-.14   .00  -.13  -.13   .12  -.19   .06  -.10   .11   .02  -.08  -.15  -.22
 .54   .44   .56   .53  -.30   .14  -.36   .40  -.27   .45  -.30   .51   .31
-.20  -.05  -.20  -.20   .33  -.09   .31  -.10   .29  -.03   .16  -.21  -.20
-.22   .00  -.22  -.20   .33  -.19   .26  -.16   .32   .02   .06  -.22  -.26
-.27  -.32  -.30  -.34   .35   .12   .49  -.03   .26  -.28   .50  -.32  -.15
-.22  -.31  -.25  -.30   .29   .16   .45   .04   .18  -.28   .49  -.29  -.13
-.14   .03  -.13  -.10   .23  -.13   .16  -.15   .25   .03   .03  -.11  -.12
-.19   .11  -.16  -.13   .26  -.31   .11  -.20   .28   .14  -.15  -.16  -.29
 .02  -.09   .01   .02  -.12   .11  -.06  -.02  -.10  -.12   .06   .05   .15
-.11   .02  -.10  -.08   .10  -.14   .04  -.13   .12   .02  -.05  -.08  -.11
-.17   .10  -.15  -.10   .23  -.26   .10  -.21   .26   .11  -.11  -.13  -.21
-.25   .04  -.24  -.20   .40  -.23   .30  -.21   .41   .06   .05  -.22  -.27
The second entry from the end, reading row by row is -.22
The first entry in reading order? -.14
The entry in the bottom-left corner? -.25
The last entry, reading row by row is -.27
The 2nd largest entry: .54
The bottom entry of the column that holds the smallest entry is .30
The largest entry in the last row is .41
The 3rd entry in reading order? -.13
The 4th entry in reading order: -.13
The 2nd entry on the diagonal from the top-right corner is .51
The fifth entry, reading row by row: .12
The third-last entry, reading row by row? .05
The entry directly below the smallest entry? .31
The last entry in the row that holds the largest entry: .31
The top-right entry is -.22
The entry just left of the smallest entry: .14
The entry directly below the largest entry? -.20
The bottom entry of the column that holds the largest entry is -.24
The second entry on the main diagonal -> .44
The fourth entry from the end, reading row by row? .06
The 3rd entry on the diagonal from the top-right corner is .16
The maximum -> .56
The entry directly below .51? -.21
The entry just left of .41 is -.21
The entry just left of -.23? .40

Questions about the array below. Counting starts at 0.
1) Find the entry in row 0 and column 1.
2) Find the entry in row 1 and column 0.
3) Find the entry directly below the largest entry.
4) Find the entry at row 2, column 2.
5) Find the entry directly above .41.
6) Find the top-left entry.
7) Find the entry directly below .18.
8) Find the top-right entry.
-.41   .01   .00   .18   .35  -.01
-.40  -.06   .15   .13   .32  -.14
-.18  -.06   .30  -.05   .13  -.26
 .24  -.12   .14   .02  -.10  -.08
 .05   .40  -.52   .00   .04   .48
-.32  -.25   .42   .11   .26  -.38
 .06  -.31   .60  -.08  -.04  -.50
-.30  -.25   .45   .08   .23  -.40
 .13   .41  -.52  -.04  -.02   .49
-.21  -.24   .51   .00   .16  -.44
1) .01
2) -.40
3) .45
4) .30
5) -.25
6) -.41
7) .13
8) -.01

arr =
[ 0.026  0.170  0.200  0.158 -0.069 -0.149  0.074 -0.131  0.162  0.196
 -0.031 -0.108 -0.077  0.099  0.087]
Report the entry just right of the smallest entry.
Answer: 0.074
Report the centre entry.
Answer: -0.131
Report the entry just left of -0.108.
Answer: -0.031
Report the entry just right of the largest entry.
Answer: 0.158

a =
[[-.23  .33 -.13 -.22 -.02  .36  .20  .40 -.51 -.06 -.07  .48]
 [-.13 -.23  .35 -.24  .26  .32 -.24  .26 -.44  .19  .26  .40]
 [ .24  .43 -.24  .20 -.17 -.29  .32 -.18  .47 -.20 -.22 -.37]
 [ .40 -.22  .29  .12  .12 -.25 -.22 -.25  .48  .03  .17 -.42]
 [ .05 -.45  .53 -.12  .33  .09 -.39  .00 -.09  .26  .36  .08]
 [ .31 -.40  .46  .04  .24 -.16 -.36 -.21  .32  .15  .29 -.29]
 [-.13 -.23  .34 -.25  .25  .33 -.23  .27 -.44  .18  .26  .40]
 [-.20  .28 -.10 -.22  .00  .37  .16  .40 -.50 -.05 -.04  .47]
 [ .05  .28 -.05  .14 -.01 -.22  .23 -.18  .28 -.02 -.12 -.20]
 [ .23 -.46  .52 -.02  .29 -.08 -.40 -.14  .18  .21  .34 -.17]
 [ .26  .41 -.23  .20 -.17 -.29  .30 -.19  .48 -.21 -.21 -.38]]
Indices start at 0.
The entry directly below the smallest entry?
Answer: -.44
The entry at row 0, column 0?
Answer: -.23
The entry in row 0 and column 1?
Answer: .33
The entry in row 0 and column 2?
Answer: -.13
The entry in row 2 and column 0 -> .24
The entry in the bottom-left corner?
Answer: .26
The entry in row 1 and column 0: -.13
The entry in the top-right corner is .48
The entry in the bottom-right corner: -.38
The top entry of the column that holds the smallest entry is -.51
The entry just left of the largest entry is -.45
The entry in row 2 and column 1: .43
The entry just left of -.46: .23
The entry just right of .30: -.19
The entry in row 2 and column 2 -> -.24
The maximum?
Answer: .53
The entry directly above the largest entry?
Answer: .29
The entry just left of .27?
Answer: -.23
The entry directly above -.46?
Answer: .28
The entry just right of .19?
Answer: .26
The entry just left of -.37: -.22
